In the rows, zero is written as 128.
One turn sends every row of this set to another row. A few are shown first. Where does it send the rows asked after them?
J_292: [156 115 145  96 131 132 140 106 132 124 123 153 119 120 133 128 133 136
 116 144 120  93 117 125 112 134 109 104  90 121 156 115 153 117 143 145
 125 110  91 150 141 124 117]
J_549: [121 130 131 111 130 143 119 112 156 119 127 113 119 112 133 144 116 126
 149 132 115 161 144 142 160 140 133 138 117 104 115 141  95 125 130 108
 131  99 155 109 106 156 154]
J_172: [157 140 130 129 146 112 115 123 102 110 151 123 111 107 139 117 110 108
 130 123 152 126 171 115 153 124 133 146 153 109 116 116  90 156 141 125
 128 124 153 141 124 135 105]
J_686: [147 118 130 111 128 115 136 105 132 130 106 165 118 107 122 121 147 164
 121 119 118 130 121 120 105 155 115 138  90 126 159 127 135 121 120 123
 141  96  75 129 115 119 109]
J_751: [155 113 136  99 132 124 143 112 125 121 135 154 112 136 128 126 138 135
 119 134 124 101 118 128 116 145 113 108 100 137 154 112 163 117 153 143
 124 113  94 143 138 115 112]
J_484: [142 120 139  78 131 114 104 143 127 106 157 130 139 155 139 110 102 115
 139 132 135 130 139 138 127 138 127 157 115 104 113 149 111 153  95 132
 127  84 154 115 108 141 122]
J_670: [145 127 127 121 121 120 138 114 134 136 104 160 121 106 110 123 142 165
 149 114 121 126 128 120 110 163 118 135  89 126 156 124 142 132 125 120
 138  97  79 128 110 112 112]
J_759: [155 107 117 110 148 150 111 135 109 111 141 133 117 103 137 121 111 108
 136 120 122 120 170 110 155 122 110 133 147  86  96 125  96 137 121 139
 136 110 140 133 134 158 123]
J_794: [146 123 131 122 158 142 122 113 107 116 150 137 119  99 130 105 103 131
 126 137 148 101 186 105 138 128 113 129 148  93  95 109 120 135 132 130
 154 132 131 150 120 133 118]
J_350: [118 140 137 125 133 126 129  73 151 117 128  97 119 121 109 144 122 124
 143 131 128 170 158 136 137 135 139 124 116 102 118 138 128 126 154 108
 142 123 150 133 110 157 143]
J_953: [143 158 141  87 110 110  99 126 136 102 153 119 133 148 128 110  89 130
 138 113 157 148 169 122 138 141 139 141 136 104 133 122 112 155 103 120
 126  98 154 135 112 116 130]
J_804: [146 124 129 103 112 133 133 105 142 134  77 156 115 121 107 141 143 149
 138 125 115 108 119 106 112 138 128 110 100 116 146 132 144 137 135 121
 150 110 103 156 150 152 102]
J_366: [150 121 120 104 118 135 122 103 152 134  84 149 111 118 112 147 137 148
 142 122 120 101 124 110 111 149 123 105 108 118 148 117 150 145 140 127
 146 119 110 151 148 151  90]
J_314: [135 125 148  71 133  86 105 122 132 120 143 110 136 148 139 101 108 142
 125 123 148 143 152 118 101 153 138 142 117 115 112 127 133 160 100 124
 141  91 146 135  88 135 105]
J_396: [138 139 111 122 133 131 117 101 143 113 145  96 117 114 135 150 115 129
 141 146 145 166 174 123 159 125 140 119 123 101 146 130 112 145 128 111
 129  98 170 130  99 141 123]

J_366 -> J_670
J_396 -> J_953
And these:
J_759 -> J_549
J_292 -> J_804
J_794 -> J_350

One turn sends every row of this set to another row. A few are shown first. Where does it send the rows asked after them?
J_748: [135 123 139 149 137 107 148 109 129 106 131 102 125 137 132 131 157  79
 143 136 107 122 134 137 108 139 123 140 143 152 114 123 129 118 127 138
 114 150 144 130 130 152 153 150 102 155 136]
J_523: [139 137 123 120 118 118 130 109 124 111 154 111 122 148 115 146 128 103
 159 136 113  94 137 116 106 121 104 122  96 163 110 121 132 128 119 139
 116 140 137 116 127 136 125 136 129 158 152]
J_142: [127 151 135 152 152 127 125  96 130 101 114 123 135 149 131 132 143 138
 130 128 155 139 109 124 151 135 167 142 126  76 143 142 138 100 115 117
 126 151 154 140 121 103 131 125 143 130 111]
J_327: [135 134 137 138 119 131 132 115 109 120 161 127 129 115 124 149 128 125
 142 127 120 114 156 156 106 124 103 126  84 160 111 112 117 126 130 114
 120 128 111 111 139 137 128 142 132 150 128]
J_693: [138 142 110 113 119 136 110 108 137 130 163 121 126 158 115 134 110 142
 157 133 131  81 126 113 114 111  99 120  92 140 128 118 133 133 119 141
 114 127 145 111 130 118 119 127 146 125 147]
J_520: [112 153  98 131 134 145 134 114 158 138 128 163 140 125 152 112 110 143
 127 134 138 129 104 122 144 121 144 112 109 119 161 112 165 114 111 152
 116 119 123 122  94  93 121 138 123 125 103]
J_44: [ 89 102 129 117 114 129  87 148 139 130 112 121 155 126 122 144 146 140
 142 113 165 117 156 118 114 135 141 125 137 122 139 137 147 138 138 120
 142 148 101 130 105 129 126 129  99 130 144]
J_252: [116 146 115 124 135 137 135 109 162 139 124 167 141 121 157 117 108 143
 124 129 148 129 104 134 138 125 145 115 112 113 160 118 161 117 114 152
 116 115 127 123  94  97 108 130 125 125  97]
J_245: [118 119 152 150 147 125 157 103 122 110 146 109 125 128 149 144 153  91
 143 120 108 120 149 150 111 145 128 149 147 144 114 126 128 123 114 127
 110 153 140 134 141 150 159 145 103 140 128]
J_742: [ 77 100 125 109 116 143  95 142 149 139 121 117 143 123 114 136 133 138
 144 113 147 111 165 112 114 127 141 113 147 124 138 140 146 140 130 119
 134 151 104 124 110 128 137 129  93 129 131]
J_844: [ 89  96 126 107 121 121  96 142 153 133 106 117 143 126 118 148 132 139
 142 117 158 112 167 128 115 130 147 108 145 124 128 133 152 137 142 124
 139 137 109 120 100 139 124 131 105 134 130]
J_775: [127 123 142 161 132 116 145 116 113 115 137 111 131 112 132 134 160  92
 138 133 112 137 141 157 104 142 121 144 131 145 116 111 118 117 128 123
 117 150 129 125 141 146 155 153 102 152 121]
J_406: [102  98 103 155 138 130 156 139 145 125 104 140 129 145 135 103 140 122
 141 149 136 141 100 125 132 137 153 134 174 116 162 129 148 130 132 126
 124 129 131 121 105 140 153 118 108 118 120]
J_61: [100  97 110 159 138 130 147 137 134 124 115 136 135 135 152 123 140 135
 139 145 143 141 100 137 126 143 163 143 170 100 158 120 156 129 123 127
 129 135 135 125 122 137 161 115 111 100 117]
J_69: [137 131 149 111 135 140 122  98 133 132 161 137 135 149 140 146 116 151
 149 111 145  88 138 138 116 122  96 137  95 134 132 135 121 138 113 130
 108 114 133 120 129 122 102 114 149 115 137]
J_199: [110 156 112 147 150 149 135 102 136 115 121 120 119 146 105 101 131 134
 132 135 130 142 120 109 158 122 153 123 131  89 144 141 131 102 119 105
 119 155 145 132 119 100 148 131 134 144 100]
J_78: [136 138 117 127 132 145 121 115 128 134 156 139 129 135 122 138 110 157
 143 130 134 100 148 149 122 113  97 116  82 145 123 110 121 128 137 118
 119 104 121 107 124 126 118 133 155 126 129]
J_982: [128 128 156 119 136 132 140  97 122 115 165 122 125 138 151 169 124 117
 151 108 120  89 157 139 107 134 109 139 103 152 114 134 124 133 102 127
 110 135 131 125 141 137 121 123 130 134 143]
J_958: [115 151 106 126 132 134 129 112 159 134 130 159 146 128 160 124 114 142
 129 131 147 125  94 119 135 126 148 121 110 110 162 114 170 114 105 157
 115 125 134 130 100  93 115 131 122 118 108]
J_106: [110  96 117 156 124 119 148 138 140 133 106 139 135 125 132 112 137 127
 133 151 143 149  95 146 120 130 156 134 172 103 159 122 144 131 138 126
 128 132 131 119 118 139 145 114 110 114 101]
J_939: [119 144 136 145 156 126 136  93 147 118 107 125 122 134 119 122 123 141
 124 134 139 145 128 151 153 120 166 116 135  79 130 135 131 103 128 108
 125 137 143 121 115 113 128 125 144 141  78]

J_78 -> J_693
J_748 -> J_245
J_844 -> J_742
And these:
J_406 -> J_61
J_327 -> J_523
J_252 -> J_520
J_142 -> J_939

